R: rows in 3 groups, each row roughly a mix of its group's directions (some rows in no group):
R (99 x 10):
[[-25  -2 -14 -13  26   2 -12   3  -6  -9]
 [-20  15   0   9 -13  21  25   2  -5   5]
 [ 10 -19  -2  12 -19  22   8   7  14  15]
 [-18  18   5  -6   5  -6  11  20  18  19]
 [-14   7 -15   9  13  21  20   2  21   0]
 [-29  14  -2   6  -8   7   4  21  15   7]
 [  8  -5   5  16 -18  27  14 -16  -9   6]
 [-23  11 -11   0  -3  10  -5   2  -6 -32]
 [-15   0 -12  14  10  19   5  19  -6 -23]
 [-35  -9   1  -2   8  19   7  10   6  -8]
 [ -9  -4  13 -10  18  10  24  24  -1   2]
 [ 19   4   7 -19  12 -22 -21  -1  -6  -8]
 [-15  31   4   3  16 -16  -2   3 -15   0]
 [ 13   9   5 -27  -7  -4   3  -2 -25 -18]
 [-29   0  -5  15  23  10  10  12   3   1]
 [ 28   3  -2  -5  -9 -17  -9 -14 -23  -5]
 [ 15   6   6 -12  -9 -20 -21 -14 -21  -3]
 [-33  -6 -13  15   5  14  -6 -12  -8  -6]
 [ 30 -12   7  -9   5  -8  -4 -21 -16  -4]
 [-12  12  -7  26   6  23   5 -18  -4  -7]
 [  3  27   7  13  -1 -11 -15 -15 -22  -1]
 [ 18  19   6   8 -28   0  14   4 -12  -9]
 [ -8   2 -12 -11  26  -8  -2 -19  -1 -24]
 [ 18  12  -3 -24   1 -16 -16  -1   1 -21]
 [  1   1  -2 -28  15 -21 -11  17   1 -10]
 [ 12 -10  -7   0  21 -15 -24 -18   8  -8]
 [-29  11  -8  21   0  11  19   7  -3  -2]
 [  5  20   6  14   2  22  20 -17  -9   9]
 [ 11  -7   6 -11 -10  -5   6  27  17  22]
 [-14   8   3   0  -4 -12 -13  30  18  12]
 [-12  22   1  31   2  14  11  -7  -2   7]
 [  2 -16  12 -14  19   8  12  25  11   9]
 [-19  15 -14  -3  -9  14   8  18  16  17]
 [-10  11  -9  34   2  22   3  -3  -2   0]
 [-19  10  -3   4  13   0   0 -15 -15 -30]
 [ 17  20 -14 -15  -2 -18 -17  -1 -14  -7]
 [  6   2   8 -13   6 -18 -13 -21 -22 -15]
 [-28  11   6  24  14  12   5   5   8  -5]
 [ 17  20  -5   9   7 -22  -8   9  16  16]
 [-27  -5 -12   9  16  -1 -13 -23  -5  -2]
 [ -4 -29  -4 -19   4   5  12  15  18   0]
 [ 33  10   2  19  -4   8  -4  -6 -13  13]
 [ 22  -8   6  15 -13  23  12  -9  -1  16]
 [ 25  -1   8   1 -17  -5   7 -16 -23  10]
 [ 37 -12   4   4   9  -2  -4 -15  -8   4]
 [ 28  10   2 -16  -1 -18  -6 -12 -17  -7]
 [ 17 -14   6  16 -22  21   3  -1   2  16]
 [ 21 -13   6   3  -6   9  -1 -29 -19  -6]
 [ 26  13  -7  23   9 -15   2   5  -8  14]
 [ -2  22   1  26  -9   1 -15 -13 -14 -12]
 [  9  -7   8 -13  13 -24 -16  -2 -13 -21]
 [ 23 -20  15  16  11   5  -4 -17   4 -11]
 [  5   3   4  -6  10  -8  -7 -29 -22 -18]
 [-34   1  -2   3   6  17   6  10   8 -17]
 [-24   0  -5  20 -10   7  -4 -26  -5 -10]
 [  5  22   0  -3 -16 -14 -19 -13 -23   2]
 [  9  -5   3 -18  29 -14  -2  16  12  -9]
 [ 10 -20   1  11 -13  25  -2 -21  10   0]
 [ 17 -13  10   0 -22  10   9  14  10  21]
 [  3 -13  10 -28  15 -21 -13   6  -1  -9]
 [-26  11 -14   7  15   0  -3  15  20  -6]
 [-10 -19   1 -29  12 -14   1  17   6  -8]
 [-27   1 -11   8   6  17   2  25   9  -1]
 [ 20 -11   5  -6   6 -23 -23  -7 -15  -8]
 [-29   5  -9   7  -3  16  15  16  13   7]
 [-16 -26   2 -12  20  16  -2   1  -1 -16]
 [-21   3  11 -16  28 -14   3  13   4   0]
 [ 29 -17   1   8  -5   7  19 -16  -4  12]
 [-16   1   4 -15  20 -21  -8  13  -6 -19]
 [ 14  13   4  24  -1  15  11  11   3  23]
 [  8 -33   1  -9 -22   1  -1 -12  -7  -5]
 [  6 -26  -1 -17   3 -22  -9 -12 -15  -5]
 [  2 -10   3 -29  15 -21 -10  13   2 -11]
 [ 15  13 -14 -14  10 -14 -17  -2 -16 -19]
 [-17  28   2   8  16  -7  15  11   0 -11]
 [-33  -4  -4  -3  16  12  -1   5   8 -18]
 [ 10  -2   9  20 -22  25   6  -6  -3  15]
 [  2  -3  -3 -15  18 -28 -18  -2  -7 -15]
 [ 21  10  -7 -20 -11  -5 -27   6  10   3]
 [ 23   6   6 -20  -9 -11  -1 -13 -21 -13]
 [ 11  -8  -1  10 -10  24  17   8  18  19]
 [  4  -6  -9   3   4  19  25  11  21  17]
 [ -3  17  17  13  18 -15  -4 -15 -21  -3]
 [-32   7 -10   5 -11   2 -10  11  -4 -20]
 [-17   4  -6 -12  18   0  -8  -6  -8 -32]
 [-19  -4   2   6  25   3   7  18  19  13]
 [ -6  -6  -1   9  14  -5 -12 -27   1 -27]
 [-11 -20  -1  -4  21  10  -7  15  26  -3]
 [ -6  -6  -5  22 -14  21   2  15  18  13]
 [-19  11  -5  23 -12  24  14   2  -4   3]
 [ -5  15   9  -2  -5   2  10 -23 -30  -9]
 [ 24  -3  -6 -11  19 -15  17   1 -20  -3]
 [-16  19  -9 -14  -4 -13 -22  15  -5 -14]
 [ 32 -10  11  -5   0  -6  -5 -19 -17   1]
 [ 20 -18  -2 -15 -11 -13 -18  -7 -10 -18]
 [ 16   6  10 -21  21 -11   7  21   8  -6]
 [  5  22  10   8  -7  -7  25  12  -7  20]
 [  5 -31   2 -17 -20   4   8  -8   0  12]
 [-29   2   2  -5 -24  17  16   0   0  -3]]
which group is each row in? (one row of each group first):
[  9   9  -2 -11  19 -25  -8   8 -13 -19] -> Q
[-25  20 -10  24 -10   3   6   4   2  10] -> L
[ -7 -18  -6   0 -14  10  -3  19  29   9] -> Z

[ 29   0   8 -13   7 -20   6   5 -18   8] -> Z
[ 21 -14   4  -8  -1 -12 -10  21  18  16] -> Z
[ 11 -24  -2 -32   2 -12   1  -4   9  -7] -> Z
[ -4   9 -11 -12  27  -4  -2  29  -1  -1] -> L
[-21  14  -6  -7  10 -18  -2  27  11   1] -> Z
[ 15 -21   7 -21  -5   8   0  18   9  17] -> L
[-34  -2  -5  19  10  13   8   6   6   4] -> L
[ -3  -1 -11  19 -30  10  -7 -17 -13   0] -> L
[-7 20 -1 19 -2 18 21 13  4 17] -> Z
